Each row is where one point has got to under a steady rotation. How many ticks took it there?
The counts run from 0 to 328.
[  6.4  14.6   5.9 -18.5   6.3  32.7  -3.2  -9.7   3.7 -13.8  25.3 -26.7
  -1.8   2.2   8.6   4.2 -28.8  16.0  -0.1  18.3 -10.2  -6.5  -2.1  20.3
 -42.4   9.7  -2.2 -19.2   4.6  19.1  22.2  -6.1  -7.0  15.8 -15.9 -31.1
   1.0  14.7 -27.5 -21.1 -23.7 -35.8 -27.4  25.3 -27.1   9.8   7.7  27.1
  -9.3   5.9  10.4]
222
[  8.5   7.8  40.3  -8.3   1.6  15.9 -16.9   0.4   2.7 -14.5  22.7 -20.7
  13.9  -6.5 -13.7  14.2 -23.4  -3.8 -10.3  19.2 -17.2 -20.8  -9.6  35.0
 -11.8  -6.1   0.7 -16.6  22.0  20.8  21.7 -30.2   1.3  20.4 -17.3  -5.7
 -13.1  23.1 -34.9  -4.7 -30.4 -22.5 -24.6   7.1 -22.6  18.3  17.4  21.3
 -10.4   6.1  -0.2]
264
[-10.5  -6.9   7.9   7.5 -32.8   3.9   3.9  -8.5  25.5   7.9  29.7 -48.6
  -1.1  -5.9   3.2  -3.5 -11.5  28.3   3.2 -11.8   0.7  10.8 -20.4  21.4
 -40.0 -19.5  31.0 -15.6   4.1  -6.2 -22.5 -17.6  -4.2 -20.4 -36.4   3.0
  16.2  -4.7  -3.6  -2.7 -12.9  11.9 -15.8   4.7 -21.8  27.7   2.1  30.6
  -6.1 -15.2  -0.2]
185
[-22.9  14.4  18.2   0.7 -15.7  22.7  -1.7  15.7  -4.7 -10.7  27.6  -6.3
  11.0  16.0 -11.9   7.8  -6.8  20.7 -30.3  18.8  -1.7 -15.9 -33.6  14.7
 -21.2  16.2  20.3  -4.7   9.8  -8.9   6.7 -20.4   3.9  12.5 -24.5 -17.6
 -33.6  15.0 -23.5   4.5 -15.9  -6.9  17.9 -15.8  -7.0  44.3  13.3   4.0
  13.3  -8.9  -7.2]
28
[-11.4 -13.6  30.8  13.6 -20.8   8.3 -12.4  -6.8  13.2   0.1  22.5 -46.3
   1.1  -1.6 -13.7   1.4  -0.8  17.4  -7.1 -12.1  -9.0 -33.8   3.4   6.7
 -33.7  -7.6   3.7 -10.5  15.9  19.6  18.1 -54.2   0.9 -13.9 -28.6 -15.5
  18.6  15.1   1.6  -2.8 -34.3  16.5   7.1   3.1 -31.0   7.5   2.3   0.0
  12.5  23.4   5.5]
269
[-18.4   8.9   1.0  -4.9 -11.6  20.4   1.5  -1.7  13.9  -7.9  10.1 -15.0
  -8.3   5.0  33.5 -26.3 -32.8  19.5 -10.4  21.1  -0.8   6.0 -33.5  21.5
 -48.8  12.6  20.8 -15.5  10.1  13.0   7.1   9.5 -19.6  -1.4 -24.6  -6.1
  17.3   1.7 -21.3 -38.0 -22.6 -25.2  -8.1  -6.9 -23.1  22.3  -0.9   1.9
   6.5  -7.7   4.1]
205
[  1.1 -13.3  18.3   5.1 -14.3   3.3  17.9   7.8  22.7  15.5  18.2 -53.7
  -9.4  -5.6  -2.4  15.7 -32.3  22.3   7.0 -14.2  -7.1  -4.1 -25.9  15.3
 -28.3   0.9   9.0  -5.0  12.9 -19.8 -16.6 -28.1  13.1  -0.8 -34.6  -9.8
  -8.8   1.4  12.1  -3.5 -19.1  12.8 -11.5   3.8  -3.5  40.4  12.5  35.4
  -9.2  -6.0  -3.0]
142
[-14.1 -17.7  38.5 -22.2 -13.0 -13.6 -25.5  -3.4  11.9  -0.7  17.5 -19.4
   2.7 -14.2  -4.0  -4.6 -27.9   3.2 -21.7  13.3  -4.2 -25.4 -23.9  32.7
 -15.7  10.2  -4.2 -25.0  19.9  -7.2   4.4 -18.0 -10.6 -16.7 -32.8 -18.3
 -38.6  25.4  -1.4 -11.2 -12.8 -10.7  10.3 -32.6  -5.4  25.8   9.9 -16.6
  -9.6   0.3 -11.3]
261
[-13.5   7.2   4.1 -19.2   3.0  21.8  16.3  17.6   5.0 -21.2  15.8 -27.3
  -7.3  33.1   9.0  -8.7 -36.1  25.8   9.0  15.0 -13.1  11.6 -24.3  32.2
 -28.7  26.2  16.9 -28.6  31.8   5.7  -3.8  -9.2  -8.8  15.6 -12.9 -25.0
  -7.5  -3.3  -8.5 -27.8  -8.5 -19.3 -15.9  -4.0 -16.8  31.4   2.3  23.5
   8.5  -8.0   0.4]
137
[ -8.9  14.1  -2.9 -18.7  -8.5   3.5   6.7  11.7  -2.3 -19.0  22.0 -21.5
 -19.8  -8.0  34.5 -27.7 -25.0  25.6 -24.6  25.7  12.9 -10.8 -27.6   0.3
 -36.6 -22.9  21.3  -9.6  17.8  10.1 -12.3   8.6  16.1   2.7 -19.8 -21.7
 -15.5  22.7   6.7 -20.1  -6.3  -4.8   1.2 -12.8 -13.2  30.8  -8.1  -8.4
  23.0  20.6   5.9]
89
[ -0.6  -1.0  19.5   2.4 -11.6  10.1  -5.2 -22.4  10.0   1.4  37.2 -36.6
  -9.5  -6.2   9.3   2.2 -40.2  18.7 -22.0  -6.2   0.8  -2.8 -23.8  12.0
 -37.3 -13.9  23.5  -8.2  -0.5 -28.6 -12.0 -11.5   8.1  -6.2 -33.3 -23.4
 -33.9   2.6  17.9  -1.9  -1.8   8.6   5.7  -8.2  -3.4  32.5   8.8  26.6
  -6.0 -14.2  -5.4]
327
[-12.9  14.2   3.1  21.3 -37.3   3.2  18.5  22.9   3.3   0.0  13.7 -22.0
  -8.7  -1.1   2.3   7.4 -24.1  13.9 -24.2   8.3  -2.3 -28.8 -44.7  18.2
 -13.2 -10.8   7.3  -6.8  26.3  10.6   9.3 -15.7  34.6 -15.7  -6.8  -2.5
 -14.3  19.7  -7.7 -17.5  12.4   6.1 -10.2 -25.5 -27.9  35.4  12.9 -21.0
  12.6  20.3  21.0]
23
[-10.9  13.7  25.4  19.9 -18.5  22.4   9.0  13.9   2.9  -1.6  35.1 -11.7
   4.8  -9.6 -22.9  27.6 -23.0   1.3 -15.5  18.4 -12.3 -12.1 -11.4  35.2
 -16.1 -19.0  13.1   1.9  17.9  -4.3   2.6 -28.7  27.8  11.7 -26.9  -5.1
 -18.7  20.2 -18.5   1.0 -11.4   8.9 -13.0   2.8 -15.5  40.0  14.9  31.0
  -2.7   2.8   3.6]
282
[-20.0  25.8  10.5   2.5  -8.7  35.8   3.5  10.6   7.2 -12.5   9.8 -19.6
  -8.6  15.7  14.3 -12.2 -31.9  37.6 -10.6  12.9  -0.9  -4.3 -25.7  34.7
 -49.0  -5.2  20.4  -8.5   8.8  22.7  -5.2   7.8   1.3  11.9 -12.9 -32.2
  20.6  19.2 -10.3  -2.0 -14.3  -4.4  -9.5  -8.8  -3.2  12.1  -9.7  -2.5
  20.6  -1.8  10.9]
181
[-23.2 -12.7   8.1  14.9 -13.4  -0.3  -1.2   3.0  10.4 -12.6  18.2 -37.7
 -10.0  -7.0   6.6 -18.8  -8.1  25.6 -24.5 -13.5  -5.7 -30.0 -24.0 -16.9
 -40.8  -2.3  19.3 -11.0   5.3  17.2   3.4 -33.7  -2.1 -15.4 -23.0 -23.0
  11.4  18.9  20.2  -8.5 -31.9  16.0  13.7 -13.1 -18.3  16.1   4.2 -24.9
  21.8   7.0  -1.2]
16
[-10.5   6.5   1.0 -26.6 -16.1 -16.5  -0.5  15.9  -0.5  -3.9   8.4 -39.4
 -10.0   0.8  11.2 -10.3 -15.1  31.4 -30.2  19.2  -5.7 -40.9 -33.5  -0.1
 -32.0  10.6   1.2 -18.1  19.6  19.9  10.6 -13.5   7.0 -17.0  -5.0 -30.0
  -2.4  21.6   5.0 -11.0  -1.8  -6.6   1.2  -8.9 -18.2  11.0   2.6 -28.8
  13.0  34.2  23.2]
108
[ -5.1  -8.3  11.6 -15.1  -8.7  17.3 -16.5 -10.2  -5.5   0.9  18.5 -29.9
   6.3 -19.1  -8.3  -2.3  -3.2  13.4  -2.5  19.8 -13.2 -35.1  -2.3  28.1
 -31.4   4.9 -26.6 -10.0  14.4  13.6  28.0 -16.3 -11.6 -16.5 -25.8 -18.9
 -12.4   3.6 -28.5 -22.8 -23.8 -36.8   2.0  -9.6 -33.8  20.8  12.8  12.2
 -14.5  24.6  25.0]
220
[ -3.4  -2.8  14.0   5.2 -22.4   8.1   7.7   3.0  18.6  22.4  18.6 -49.0
 -11.0  -4.4  13.4   3.3 -29.9   9.4   4.6  -3.2 -14.2 -13.6 -14.4  15.3
 -32.9 -24.8  -0.9  -8.7  33.7  18.4  12.4 -27.3  15.2 -11.1  -6.4 -16.2
  13.1   5.5   7.6 -16.2  -4.5  25.4 -22.4   1.3 -33.2   8.7   4.1  -0.3
   8.3  32.4  21.2]
251
[-12.0  10.5  20.6   6.5 -20.1  33.4  28.9  30.1   7.3  10.6  11.5 -19.5
 -22.8  20.3   5.5  -7.7 -22.9  22.6   4.4  17.9  -9.5 -10.7 -29.0  30.4
 -31.4   0.7   0.3   9.4  35.2   4.6   6.1  -2.8   9.4  23.3 -12.4 -30.5
  -1.2  -1.6  -3.1 -12.3 -24.0  -1.2  -2.3 -20.9  -1.5  37.1   9.3   6.3
  18.7   0.3   4.7]
139
[-28.1  20.8   9.1  -2.4 -15.5  45.4   3.6  12.6 -18.4  13.4  33.7 -11.2
  -3.3  25.6  13.6  -5.0 -21.9  28.3  -8.5  12.5  -2.1  -1.9 -22.0   7.9
 -39.8 -10.0   5.1  -1.3  25.2  -0.9   4.6   0.2  15.7  11.6  -8.5 -17.8
 -28.0  -7.6 -25.9 -12.8   2.5 -16.4   9.1 -26.6 -21.8  24.1   4.0   4.2
  16.3  18.5  17.5]
323
[-18.3  -8.6   2.4 -14.6 -11.6  11.0   9.1  -2.1  21.1  15.3  34.7 -21.2
 -13.5   5.4  38.0 -24.9 -33.8  18.4  12.3   7.9   1.1  17.3 -17.5  -4.8
 -50.3   7.2  24.0 -21.3  16.3  -4.4  -9.9 -17.2 -11.3   0.2 -31.1 -10.8
   6.7  -5.9 -14.2 -33.3 -20.0  -0.8   5.7   0.6 -25.8  26.7   4.7  11.2
  -7.5  -2.1 -12.1]
229
[ -5.2   9.5   2.4 -14.3   1.7  37.9  15.5  17.7  -6.9 -32.2  23.9 -22.1
 -14.1  14.9  10.6 -15.4 -34.8  36.4 -11.9  14.7  -4.4  -2.9 -11.5   3.3
 -50.4   4.5  14.1  -6.9  15.4   7.6 -21.2  -1.0   8.8  19.8 -16.7 -36.7
   6.9  30.8  10.8  -2.6 -31.6   4.5  -5.4  -5.1   1.9  22.7 -10.1   0.7
   4.5  13.5  -3.3]
156
[-10.1   4.1  26.5 -24.2 -18.3  -0.7  -7.0  17.1  21.4  23.8  22.1 -45.8
   8.6   5.2  -7.8  29.7 -26.3  33.5 -24.3 -13.5  -3.5  -4.6 -33.7  16.3
 -30.5   6.3   7.9 -22.6   8.2  -2.1 -31.7 -19.9 -10.0 -14.3 -23.0 -16.0
 -14.0  19.0  -6.4  16.0  -7.6   1.2  -0.4 -10.4   2.1  14.7   7.9   2.4
  -7.3  -7.4  -9.6]
168
[  1.3   0.0 -17.0 -26.9   2.8  15.1   9.3  23.0   0.3 -25.7  31.2 -24.7
  -1.3  -5.0  15.8   0.5 -17.0  16.1  -7.5  23.2  -5.5  -6.8  -7.7 -20.3
 -30.5  15.3  11.1 -13.4   8.7   6.4 -12.9 -22.8   7.2   9.3 -27.6 -11.8
   2.7  29.8 -15.9 -16.6 -39.8 -16.0 -11.5  24.8 -15.4  32.8   7.0  22.6
 -17.4  20.6  -3.1]
130
[-11.6  -8.5  18.4  18.5 -15.2  20.4 -12.6  -6.8  -1.0  14.9  28.8 -37.8
  15.9  -8.6 -11.3   9.1  -0.3  18.6  -8.7 -20.1 -11.3 -33.2  -5.7 -10.6
 -41.3   6.4 -10.3   2.8  -5.0   3.9   6.2 -43.4  -0.1  -6.7 -21.6 -16.3
  -5.1  -3.1 -18.6   1.6 -37.7  -5.0  17.4  -3.3 -30.5  13.7  11.8  18.2
 -10.3   9.0   5.4]
312
[ -6.3 -12.2  -7.1  -1.6  -8.4   2.0  14.2  17.4  -4.3 -14.8   2.3 -46.4
 -17.2   0.4   0.9 -18.6  -4.8  17.3   3.0   4.4 -16.8 -15.2 -10.3  21.3
 -25.7   7.1 -15.8 -10.9  35.8   3.8  10.8 -18.2  14.0 -25.0 -23.0 -19.9
  -7.8   4.9  11.1 -33.8 -15.5  -7.1  -8.5 -17.2 -35.3  31.4  13.0  -3.7
   5.1  31.8  27.9]
134
[-15.6  -6.3  28.7 -27.1 -19.6  -1.1  -5.7  21.6  12.0  28.1  21.3 -22.2
  15.1   6.0  -1.3  23.7  -8.0  35.8 -26.4  -6.9  -0.4 -19.2 -34.8  15.3
 -37.1  10.4  -3.6 -13.8   2.5   0.8 -32.6 -20.7 -10.7 -15.1 -25.5  -8.9
 -11.2  21.1 -18.2  22.0 -23.9  -5.3  14.4 -27.8  -9.5  14.9   5.9  -1.9
   4.3   1.7 -14.8]
169
[-19.9  16.8 -10.8  -0.8 -14.3  26.9  14.0  16.2 -10.6  -9.6  29.9  -2.6
  -8.2  -1.5  35.3 -18.7 -29.2  22.4 -19.1  15.8  11.4 -12.6 -36.5  -6.9
 -33.0   0.0  14.2   0.6   9.4 -10.8 -13.1   3.9  14.9  10.5 -19.0 -12.2
 -26.2  10.8  -4.7 -19.9 -13.3  -4.1   4.8 -21.9 -17.6  48.0   7.2   2.0
  -2.2  -2.2  -4.1]
46
[-12.9 -14.2   3.1  -7.0  -9.0   8.3  -8.9   1.3  -4.1 -22.2   8.4 -41.4
  -2.6 -12.9  -2.8 -15.9  -6.0  27.3 -23.3   5.7  -5.2 -34.9 -10.6  25.4
 -32.1  -5.0 -23.6  -6.9  10.2   9.7  -8.1  -5.2  -6.0 -35.8 -24.1 -22.8
  -5.9  30.1   1.9  -8.4 -24.0 -16.8   1.4 -29.5 -21.9   2.7  -1.2 -19.5
  -0.3  28.1  23.6]
176
[ -6.3   2.1  26.6   0.0 -16.3   6.9  10.8  28.5  17.4  18.6  -7.6 -22.0
  -3.8 -17.6   9.2   7.1  -7.6  -0.7  -5.9  19.3  -1.4 -31.9 -48.1  23.6
 -17.7  12.7 -12.3  -1.7  30.4   3.6  14.1 -13.0  -6.7  16.5 -13.0  -3.6
 -12.2   4.3 -30.6 -19.2 -29.5 -30.6  -0.6 -14.3  -6.8  41.4  17.4   9.8
   4.6  -1.9  -4.4]
121
[-12.2   3.2  -8.2  -5.8  -4.3  30.6  -8.7   2.3  -3.1 -11.4  30.9 -13.8
   5.1  -8.9  41.6  -4.2 -33.0  20.8 -20.9  -6.8  -6.0 -10.1 -27.2 -28.4
 -50.2  15.6  19.1  -7.7 -13.6   9.1   2.2 -11.1  -5.0  11.6 -19.1 -13.2
   8.8  23.1 -18.9 -14.5 -35.8 -20.5 -11.9   4.5 -20.3   5.6   5.4   1.7
 -14.1  -0.3  -7.4]
315
[-10.6  16.0  -7.4  -9.4 -18.5  10.9  12.8  17.0 -10.5   7.2   4.3 -39.2
  -9.9   6.6  36.9 -14.9 -25.1  29.7 -27.4   1.8  -7.2 -23.7 -42.3   0.2
 -37.3 -14.4  -5.8  -2.3  13.8  14.0   0.9   4.2  14.1 -12.7  -1.8 -25.0
  -7.6  14.8   4.5 -18.2   4.9  -1.7  -9.8 -25.0 -17.8   8.0   0.3 -16.4
   4.0  22.4  24.2]
65
[  1.5  -1.9   6.9 -32.1 -10.4   4.5   1.9  26.7  -0.3  -3.8   3.5 -40.4
  -4.7  -5.6  -1.0  11.9 -35.2  26.2 -22.2  -3.2 -15.9 -31.0 -32.2   6.6
 -34.2  21.9 -14.0 -23.1   6.0   9.6  -6.1 -13.1   2.8 -15.6 -12.2 -26.9
 -12.1  44.2   5.9   1.9 -16.3  -5.8 -18.6 -16.8  -4.1   7.9   8.0 -18.0
 -20.6  16.0   7.9]
150
[ -2.2  -6.9  16.1  -5.9 -16.2  -1.3  -4.2   0.5  20.4  26.7  29.6 -48.6
  -7.2  11.5   7.3   3.4 -26.9  18.7  12.2  -3.2 -16.1   6.3  -6.1  13.7
 -32.6 -17.7  12.4 -26.6  33.0  11.9   0.7 -33.5  12.6 -13.2 -14.5  -0.7
   3.2   2.9   4.7 -11.1   6.0  24.3 -14.7   4.5 -40.3  11.1   1.2   9.5
   0.5  27.0  13.6]
252
[  3.2   2.6   8.7  21.4  -6.2  17.7   4.5  -0.1   4.0 -29.5  30.0 -38.8
   4.6 -29.8 -12.2  11.2 -25.5  -0.3 -25.8  -4.1  -5.2 -30.4 -11.1  11.7
 -19.1  -4.6  10.8   5.3  -2.9 -11.1   4.3 -20.1  15.9   3.0 -29.0  -9.9
 -26.9  30.0   2.9  -0.3 -30.2  -1.5 -14.2  10.0  -5.0  43.5  28.5  26.8
  -9.5 -10.6   6.2]
31
[-10.4   5.3  30.0  10.0 -19.6  14.1 -12.8  -7.4  -1.1  13.9  20.9 -33.2
  -0.2  -3.2  -5.6  20.0 -27.3  33.7 -29.4 -17.8  -4.0 -42.0 -28.5   1.4
 -38.6  24.8   1.2  -9.4  -9.6  -4.0  12.2 -19.0   4.3  -4.0 -18.7 -41.2
 -14.3  11.9   3.3  14.3 -24.2  -0.5  12.6 -11.0  -0.4   3.7  11.3  -3.2
  -1.2 -12.3   6.6]
310
[-30.3  13.5  -0.5  13.4 -25.9  28.0  14.0  21.5  -8.3   2.4  37.5   4.5
  -1.6  17.5  14.9  -9.7 -27.2  26.4 -19.4  20.7   6.6  -6.4 -23.3 -13.0
 -44.3   7.1  22.5  -5.7  15.2   6.0  -3.9 -15.7  20.6   6.6 -14.6 -12.0
   8.4  15.2 -20.8 -13.2 -13.2   8.4  15.7 -14.3 -27.6  36.2   4.2 -12.3
  13.5  10.9  -1.5]
298
